data =
125	136	130	133	120	120	124	131	127	133	140
42	197	162	171	62	107	81	122	90	129	202
147	101	130	125	141	152	153	141	116	152	115
176	89	111	110	138	159	160	135	108	166	109
43	206	162	176	69	106	71	112	91	122	192
212	38	107	93	170	175	202	160	128	175	85
100	155	141	146	121	110	104	126	133	119	147
171	82	118	114	136	164	169	142	106	167	112
data[0,-11] => 125
data[1,-10] => 197
data[-1] => [171, 82, 118, 114, 136, 164, 169, 142, 106, 167, 112]
data[0,10] => 140
data[-5,-3] => 108
data[6,6] => 104
data[-7,7] => 122
data[:, -8] => [133, 171, 125, 110, 176, 93, 146, 114]
data[7,7] => 142
data[-8,4] => 120
data[6,8] => 133
data[2,1] => 101
data[2,-2] => 152
data[-1,-11] => 171
data[:, -11] => [125, 42, 147, 176, 43, 212, 100, 171]
data[5,-2] => 175
data[-1,-3] => 106
data[-7] => [42, 197, 162, 171, 62, 107, 81, 122, 90, 129, 202]
data[-3,3] => 93
data[0,2] => 130
data[3,-9] => 111
data[4,-11] => 43
data[6] => [100, 155, 141, 146, 121, 110, 104, 126, 133, 119, 147]
data[7,-6] => 164
data[-1,1] => 82

M = [1 8 7 5]
M[0] => 1
M[2] => 7
M[-3] => 8

m = [  0   0  -8 -33 -26   5 -11  16 -13  11  -4   3   6  29]
m[0]: 0
m[-9]: 5
m[-5]: 11
m[10]: -4
m[-2]: 6
m[-1]: 29

X =
[[ 27   4   4 -30  12   2 -13  11 -25 -26 -31  12   6]
 [ 30  -2 -13  -8  39   4 -21   6 -34 -25 -50   0   6]
 [ -3  -1 -19  -4  12  15  14  34 -27  -6 -14  33   3]
 [  5 -34  -4  27   2   8   2 -11  -7  -9  -7 -15  -6]
 [ 25  -9 -21  26  14  27   6   1 -35 -14 -27  20 -10]
 [ 42  11  13 -25   3  18 -14  -2 -28 -21 -12  13   2]
 [  6 -23 -16 -27  23 -20  11  25  -2  -1 -37  -9  30]
 [ 54  -8  -6   8  -6  17   3 -18 -24  -6 -23   2   6]
 [ -5  -6 -23 -17  45  -7 -12  28 -28 -20 -46  13   5]
 [ -3 -19   5  10   6  10  -8  13 -21 -18 -40 -14 -17]
 [  3 -20 -15  24  15   7  12   6 -29  27 -29 -17  14]
 [ 35   8 -29  14  35  12  -6  -7 -41  -6 -20  28   4]]
Indices start at 0.
row 0 col 0 -> 27
row 8 col 11 -> 13
row 2 col 9 -> -6
row 11 col 2 -> -29
row 1 col 8 -> -34
row 9 col 0 -> -3
row 5 col 0 -> 42
row 0 col 3 -> -30
row 7 col 5 -> 17
row 10 col 4 -> 15
row 7 col 4 -> -6
row 3 col 5 -> 8
row 7 col 3 -> 8
row 9 col 3 -> 10
row 0 col 9 -> -26
row 2 col 11 -> 33
row 3 col 9 -> -9
row 5 col 2 -> 13
row 2 col 6 -> 14
row 9 col 11 -> -14
row 10 col 6 -> 12
row 4 col 10 -> -27
row 0 col 11 -> 12
row 7 col 6 -> 3
row 8 col 0 -> -5
row 4 col 6 -> 6
row 3 col 6 -> 2
row 9 col 9 -> -18
row 1 col 4 -> 39
row 10 col 2 -> -15
row 10 col 3 -> 24
row 1 col 2 -> -13
row 2 col 12 -> 3
row 4 col 0 -> 25
row 1 col 3 -> -8
row 8 col 3 -> -17
row 0 col 10 -> -31

A =
|  17 | -15 | -32 |   5 |  14 |  12 | -23 |  17 | -15 |  51 |  10 |  16 |  -4 |
|  10 |  -2 |   5 |   6 |  -9 | -12 | -16 |   4 |   9 | -25 |  32 |  14 |   0 |
|  -7 | -44 |   6 |  40 | -11 |  -4 | -21 |  17 |  -6 |  -4 |  -2 | -16 |  24 |
A[-3][-13]	17
A[-3][9]	51
A[-2][-1]	0
A[1]	[10, -2, 5, 6, -9, -12, -16, 4, 9, -25, 32, 14, 0]
A[1][-10]	6
A[1][1]	-2
A[-2][-6]	4
A[-1][8]	-6
A[-1]	[-7, -44, 6, 40, -11, -4, -21, 17, -6, -4, -2, -16, 24]
A[0][4]	14
A[0][6]	-23
A[:, -12]	[-15, -2, -44]
A[0][-1]	-4
A[-3][-3]	10
A[2][-13]	-7
A[0][-12]	-15
A[-2][-4]	-25
A[-2][-13]	10
A[-1][-4]	-4
A[1][2]	5
A[-3]	[17, -15, -32, 5, 14, 12, -23, 17, -15, 51, 10, 16, -4]
A[0][11]	16
A[0][-8]	12
